In the rows, 128 means zero.
Turns, then the turns between two rows, first turn first; the first pair answered:
turn V:
[132 134 122 135 110 136 125 137 133 123 137 130 139 129 125 134 136 137
 121 101 140 121 129 122] -> [133 141 135 145 116 133 132 131 126 124 137 141 135 132 121 140 137 137
 135 106 133 122 129 123]
[111 144 136 130  93 130 151 140 166 132  88 124 116 133 113 145 117 152
 123  73 161 142 153 148] -> [110 160 167 141 112 124 160 128 154 132  90 152 104 146 107 156 120 147
 151  93 139 138 149 149]
[138 128 160 166 117 112 145 100 120 126 134 124 119 119 130 136  94 118
 165 114 163 155 113 177] -> [122 133 167 147 149 106 123  98 122 123 138 148 108 142 132 127  95 103
 165 146 131 140 103 180]
turn T:
[130  96 139 128  92 119 116 112 127 117 153  99 121 100 136 114  92 130
 163 108 154 153 128 158] -> [115 115 165 127 118 108 117 109 129 114 147 117  99 128 137 121  90 115
 174 121 141 153 118 171]
[124 118 153 120 138 105 108 103 113 128 142 143 116 141 128 128 107 120
 161 151 125 135 125 148] -> [142 135 159 159 117 122 155 112 104 132 130 134 130 127 120 152 123 131
 161 122 141 141 138 129]
[148 137 130 144 135 132 151 143 123 131 127 147 132 143 115 126 136 134
 144 119 116 129 137 111] -> [152 112 106 125 123 132 126 140 125 130 139 136 144 126 118 107 129 140
 135 124 119 127 138 110]
[130  75 110  95 102 123 103 124 133 107 123 120 114  80 160  80 101 126
 150 128 118 145 145 135] -> [110 128 170 117 145 109 134 121 134 104 100 154  75 130 154 113 106 102
 175 137 100 148 133 150]
turn Y:
[121 120 101 101 114 142 102 131 136 122 148 111 145 113 135 128 121 119
 125 121 140 134 124 126] -> [110 129 107  93 129 136  98 136 146 120 141 117 132 131 137 130 119 108
 120 127 135 133 117 134]
[151 101 121 108 103 136  96 129 119 132 149 113 147 120 100 118 127 152
 142 145 123 134 137 124] -> [136 104 124  94 112 124  83 131 133 130 141 106 131 137 104 115 117 141
 135 143 133 140 129 143]
[116 118 160 109 164 112 100  89  91 119 180 145 149  98 110 119 137 162
 146 203  79 125 112 124] -> [127 100 150 109 144 110  97  84  89 121 188 130 158  79 112 112 129 173
 150 194  95 134 117 128]
[146 123 124 154  91 156 154 128 113 112 120  86 139  54 131 127 121 164
 120 143 117 123 145 128] -> [127 113 121 127  91 133 130 128 138 111 113  66 115  72 141 116  96 153
 111 133 144 140 134 165]
Then:
(two turns a pair)
[134 139 127 191 106 148 175 137 109 134  68 139 123 152 138 152 161 124
 134 111 144 118 146  96] -> [149 120 121 190  99 152 164 123  90 137  88 150 140 128 134 142 162 136
 153 130 125 110 151  82] | V then Y
[148 118 122 130 119 102 121 115 110 131 125 110 152  97 109 128 114 150
 134 113 130 158 146 120] -> [130 113 123 104 139  88  93 112 122 128 127 115 136 117 115 115 103 136
 130 130 123 156 135 137] | T then V
[116 130 149 125 148 117 147  95 123 145 135 112 119 121 121 155 108 124
 128  98 184 134 119 144] -> [113 151 162 136 169 127 161 100 115 144 130 136 121 132 118 166 125 120
 129 112 155 119 119 125] | Y then Y
[109 127  90  89 142 162 118 151 137 129 117 130 143 126 145 117 157 129
  79 134 122 110 121 112] -> [134 126  96 124 110 169 153 148 125 134 116 115 156 100 138 134 160 148
  97 106 147 126 134 104] | Y then V
[124 112 101 110 120 113 108 115 152 133 129 107 121 120 133 116 120 129
 118 104 151 138 130 158] -> [130 142 124 145 119 121 151 121 146 133 113 112 118 125 126 144 134 128
 126  86 157 143 136 149] | T then T
[141 129 120 149 110 153 151 136 107 119 136 132 149 126 124 153 139 171
 157 127 130 137 141  99] -> [115 116 117 113 111 122 118 136 141 117 126 102 116 149 137 137 105 154
 144 114 169 161 124 149] | Y then Y
[114 103 118  93 124 120 109 144 165 116 111 111 110 151 144 109 115 114
  90 113 144 137 120 151] -> [114 137 150 125 131 122 150 149 160 117  94 119  98 166 138 137 125 109
 102  99 149 143 123 148] | T then V
[ 98 106 114  88 155 111  56 104 144 123 125 134  90 137 127  97 125 103
 130 162 131 135 120 173] -> [132 173 146 184 144 160 171 129 110 126  96 154 122 125 104 163 184 119
 136 124 122 123 148 107] | Y then T
[146 110 122 130 126 156 147 107 120 158 139  99 144 114 140 113 123 102
 137 111 123 135 161 121] -> [134 102 119 109 135 145 123 103 129 156 142  98 134 125 144 101 112  94
 133 121 121 137 153 136] | T then V
[111 146 118 133  80 150 154 157 156 113 134 127 137 130 148 158 109  82
  94  82 149 129 113 110] -> [111 162 141 149  90 148 169 150 147 113 132 143 127 138 143 171 111  80
 114  87 140 131 112 110] | Y then V
[131 108 109 116 142 136 112 111 127 121 154 134 157 120 126 108 138 130
 144 172 100 118 136 106] -> [144 118 126 147 129 139 142 106 114 124 152 135 159 111 119 127 142 139
 164 160 110 128 143 101] | T then Y
[126 170 142 138 171 144 158 144 108 111 113 174 121 147 122 160 149 117
 131 144  75 109 112 102] -> [170  98  94 136  84 138 142 126 102 120 140 109 156  69 124 135 116 160
 142 101 143 144 131 115] | Y then Y
[ 70 110 122 108 142 122  98 140 148 111 104 151 100 138 125 141 130 114
 172 127 132 118  81 158] -> [ 68 123 113 111 150 137 107 156 151 108  95 153 107 145 126 144 147 111
 150 125 121 104  85 139] | V then Y
[135  93 140 127 125 126 118  93 117 127 152 126 116 141 134 114 111 161
 139 124 153 115 118 160] -> [138 125 158 157 128 136 158 105 113 128 133 131 112 152 128 140 127 158
 136 107 156 115 124 149] | Y then T
[129 153 147 163 131 178 195 166 119 127 117 138 154 114 119 166 188 131
 115 126 102 109 148  73] -> [102 144 125 117 162 175 148 175 136 121 122 147 148 136 130 140 187 114
  83 154  75  90 135  75] | V then V
[134 155 111 162 125 153 176 163 135 121 105 115 153 120 116 144 171 140
  78  87 143 115 148  90] -> [156 139 122 178 102 144 182 140 117 126 120 111 157  94 110 145 159 157
 116  85 155 129 154  97] | V then Y
[108 139 122  97 136 123 115 163 159 120 107 101 104 170 150 123 113 108
  84  87 170 133 111 155] -> [115 170 152 133 143 131 156 164 146 121  96 119 101 177 140 152 129 107
 102  83 162 131 117 143] | V then Y
[118 168 144 153 140 128 152 143 144 127 103 140 114 150 116 144 146 123
 120 114 135 133 129 115] -> [123 165 144 151 148 133 146 136 132 127 114 158 122 145 112 140 153 127
 130 134 111 121 129 102] | Y then V
[129  81 110 130 146 121 118 126 107 129 129 111 149 112  90 101 101 131
 103 131 116 127 139  98] -> [109  94 116 116 165 113 110 133 122 126 118 113 130 138  95 101  96 115
  91 132 119 128 129 112] | T then V
[ 98 143 114 128 160 148 121 157 155 116 120 122 139 161 123 141 144 109
  76 133 104 116 130 110] -> [113 134 103 142 133 156 137 162 155 119 118 100 153 139 121 146 144 123
  71 105 131 126 141 105] | V then Y
[137 128 149 152 119 120 163 124 110 120 116 149 116 121 128 146 137 125
 140 132 122 135 123 133] -> [147 105 132 143 107 121 145 116 103 122 132 146 130 101 130 131 133 135
 143 140 119 133 126 127] | T then V
[147 174 137 165 165 108 183 150  94 119 127 167 154 116 125 168 165 144
  99 136 109 116 143  89] -> [119 136 119  96 193  81  99 133 110 114 150 175 137 132 139 122 137 127
  95 185  84 107 122 120] | T then T
[101 113 129 105 137  99 108 135 157 142 110 101  98 146 138 118  99 116
 119 120 169 150 135 172] -> [122 112 116 130 109 116 136 143 150 145 107  85 122 119 134 128 111 132
 111  92 187 153 151 151] | T then T
[122 101  92  93 122 118  82 136 149 140 135 125 105 124 143  91 121 104
  96 147 160 126 124 158] -> [125 113  83 109 111 133 106 155 154 141 121 111 115 120 143 103 134 107
  73 122 175 124 131 143] | Y then V
[173 105 123 138 140 152 162 111 113 161 148 163 170  85 106 129 148 148
 174 145  82  96 161  77] -> [178  83 137 135 119 123 152  88 115 164 157 142 152  75 107 124 116 153
 208 133 117 126 158 117] | Y then V
[117 123 142 119 135 100 113 119 128 111 130 126 112 141 127 128 123 118
 143 131 140 148 130 151] -> [119 115 130 115 124 103 111 124 132 112 129 112 118 134 129 125 121 122
 131 121 152 151 132 150] | V then V
[147 148 175 161 125 105 133 108 123 121 142 134 111 116 104 140 117 162
 193 142 144 151 134 115] -> [139 118 151 123 128  96  86 101 130 119 158 129 112 112 112 110 103 160
 185 163 136 146 126 126] | T then T
[130 113 134 161  95 143 134 167 153 114 152 122 128 133 116 143  94 121
 139  72 151 141 148 135] -> [101 115 138 123 136 130  92 166 166 110 154 145 108 166 124 126  89 100
 130 109 118 125 130 149] | T then Y
[140 107 124 117 107 104 117 111 121 132 129 111 113 116 135 123 100 132
 150 111 163 152 122 157] -> [122 143 156 124 147 102 130 114 120 128 116 145  93 153 131 140 113 112
 155 128 134 141 114 155] | T then Y
[165  99  94 122 118 150 161 132 136 157 115 113 172 142 142 119 162 139
 102  92 127 110 150  87] -> [159  68  91  86 130 129 109 106 134 156 141 126 164 141 147  91 141 137
 125 131 105 107 138 106] | V then T
[114 160 158 115 157 121 133 138 144 134  92 132  94 175 119 144 127 107
 134 134 115 116 117 142] -> [122 149 129 106 160 146 120 146 134 133 103 143 124 160 117 133 147 114
 113 152  84  89 124 107] | Y then V
[134 142 154 157 117 141 171 139 106 132 108 130 119 141 131 154 157 136
 152  77 140 125 120 107] -> [ 99 134 134 101 163 136 113 147 124 125 113 149 107 172 143 123 157 111
 119 121  99  98 101 111] | V then V
[116 141 130 148 132 176 136 148 112 162 101 135 113 129 107 154 129 113
 100 140 148 112 120 122] -> [121 119 105 132 120 179 117 149 113 164 111 123 126 113 111 137 125 121
  90 144 150 109 123 117] | V then T
[ 94 110 107 104 138 131  95 151 137 106 148 120 157 144 133  86 141 107
  96 122 115  90 137 138] -> [115 109  99 130 109 144 125 158 131 110 143 101 174 121 129  99 147 123
  94  93 138  98 151 126] | Y then V
